One turn moves each row of this set onto another row. After a few examples, where does it send each row asked below?
q724: [ 50  30  46 -16  -4  61  48   9  35  17 -10   4 -22 -11   9   0 -33   5
  11 -37 -10 -16  -5   4  18   4  36  59  -2  19  10   2 -15 -17]
q11: [ 49  27  -7 -12  14  32  29  17  22  18 -16 -12 -67 -34 -26  42 -28   3
  19 -56  12  13 -10  33  -2  -1  -6  12  24  56  17 -30 -19  27]
q944: [ 53  39 -21  -7 -25  13  54   8   6  26  47 -35 -50 -19   4  39 -17 -19
  16 -40   3  -3  38 -18 -16   6 -12  -7  20  42 -13 -18  -4  10]
q845: [ 33   6 -18  -7 -43  21  43 -23   5  10  47 -21 -42  10  -1  58  -3 -35
  19 -48 -12   1  17  -9 -34  20   9   9  29  33  19 -21  -2  14]
q15: [ 12  30  38 -21 -19  29  38 -13  37   4  11  28 -26  -5  -3  17  -7  20
  -4 -38 -12   8  -5   0  34   1  31  66  15  28  13  35  -4 -10]
q653: [ 44  -8  -2 -10 -17   6  26  -2  -2  27  38 -56 -17   6   2  53 -13   8
   5 -58   1  30 -28 -34 -17  29  -8  24 -11  19  10 -38  23  -1]
q595: [ 28  -3  17  -2 -14   9  21   3   8  40  16 -39 -20   7  -5  46 -13  13
   9 -36 -14  18 -19 -17  -9  22 -23  52 -29  -7   9 -41  39 -19]
q809: [ 65  34  40 -23  -3  40  52  19  39  20 -13   6 -30  -4   6  15 -35  14
   1 -37  -6  -8  10  -2  25   0  35  65  -4  25   8  15 -15 -18]
q969: [ 49  20  42 -26   1  51  39 -10  39  19  -5  21 -26  -2   4   5 -41  -3
   3 -43  -3 -14  12  16  18   7  37  59  -9  15  22  -7   8 -24]
q660: [ 21  43  42 -10  -8  55  41   2  34  12   2  11 -22 -24   4  -5 -20  19
   8 -33 -11 -11 -10  -2  28  -2  30  57  11  26   0  18 -18 -11]
q332: [  6  31 -12  12   9  11   8 -10  17  40  16 -13 -29  -7  -9  68 -14  39
 -18 -37   3   0  19  -8 -31  11  -1  57 -19  -7  -3 -39  23 -18]
q694: [ 21  24  37 -27   3  40  29 -26  39  13  13  36 -29  -5   0   2 -28   4
  -2 -46   3  -6  16  18  27   6  32  56   1  17  19   6  19 -22]
q968: [ 30   2 -28   6 -36  13  21  -8   5  -2  44 -16 -47   0  -4  53  -5 -22
  13 -52 -13  -1  25 -16 -29  30   7  20  25  49  -6  -7  10  21]
q637: [ 28  24 -25   3 -13  12  10 -10  17  26  35 -37 -27 -13  -5  74 -20  33
 -33 -45   4   3  15 -18 -32  31   7  23 -15  23   1 -47  23   2]
q836: [  3  23   4  -3  15  -6  30  -1  -2  46  32 -26 -24  -5  -3  38   0  26
  17 -50  15  34 -18 -29  -5  -3 -27  48  -7  -6  -8 -17  18 -24]
q916: [ 22  31  37 -35 -12  29  44 -27  44  16  12  35 -30   4  -3  25 -19  10
 -13 -40  -4   3  16  15  30  -1  33  58   6  17  32  14   8 -21]
q629: [  4  38  36 -17  -6  42  33 -19  35   9  16  30 -25 -21  -1  -5 -15  17
   1 -39  -4  -4   1   7  35   0  27  55  12  24   5  22   4 -16]
q370: [ 24  24  -7 -18  -2  31  24 -15  27  15  -3   4 -62 -27 -32  52 -19  -2
   8 -53   4  14  -8  48  -3   4  -3   7  27  49  39 -39  -3  27]
q216: [ 35  37  38 -12 -19  39  41  16  39   7  -7  10 -27 -14   1  14 -17  26
  -3 -31 -18  -5  -4  -7  33   5  32  68   7  34  -1  30 -14  -8]
q481: [ 45  33 -16 -13 -35  23  62 -15   8  28  47 -32 -44  -3   5  53 -11 -31
  16 -41  -2  -3  29 -10 -29   6  -1  -7  26  28  15 -29 -12  10]
q988: [ 22  35  -4  -5 -37  12  32  -8  11  34  47 -59 -17 -21  -2  54  -7  29
 -17 -32  -8  17 -14 -27  -6  23 -19   3  -9  19   4 -42  18   5]
q511: [ 47  19   3 -27   2  28  34   3  24  23  -7 -12 -63 -27 -27  37 -28 -10
  21 -53   6  19 -13  41   8   4 -17   1  18  49  36 -40   1  23]
q59: [ 19  24   1  10  14  21  36  -1   3  46   9 -31 -21   6   1  65  -5  26
  12 -47   7  13 -18 -24 -45  -3   6  62  -5 -14   7 -34 -17 -19]
q987: [  4  46  11  11 -25  22  29   2  18  47  19 -42 -18 -22  -7  53  -3  38
 -11 -12 -20   2 -10 -15 -10  10 -22  37 -18  -7   0 -40  13 -13]
q214: [ 57  29  43 -41  -6  33  53  -5  45  26   0  18 -30   4   2  20 -36   2
  -7 -37  -1  -2  20  11  31  -1  28  53  -7  14  29   3   8 -25]
q941: [ 17  13  -5 -14   2  25  19  -5  18   6  -1   1 -62 -26 -31  40 -10  -1
  24 -61   5  25 -27  33   4   5  -9  15  34  58  27 -18  -5  31]
q103: [ 30  24  -4  -5  -7  32  16  15  24   6 -11 -12 -63 -40 -31  40 -18   9
  16 -47  -7  14 -20  33   8  12 -12  13  23  63  14 -24  -5  36]
q205: [ 27  31 -22   4  -2  21  35 -11   4  32  31 -43 -19  -6   4  77  -8  30
 -11 -55  13  13 -12 -29 -48  11  20  27   7  13   8 -40 -22   1]
q429: [ 24  22 -19 -11  14  -8  30 -11  -3  35  50 -37 -26  -5   3  52  -9  23
   1 -69  32  35  -9 -36 -21   8  -6  21   4  19  -5 -23   8  -7]
q869: [ 44  22 -31   5 -20   7  28  11   3   7  42 -24 -52 -15   0  41 -13 -14
  14 -50   0  -1  37 -23 -19  18  -3  13  21  54 -26  -3   5  16]

q809 turns into q216
q941 turns into q370
Where do these go?
q653 turns into q205
q987 turns into q836
q724 turns into q660
q845 turns into q481

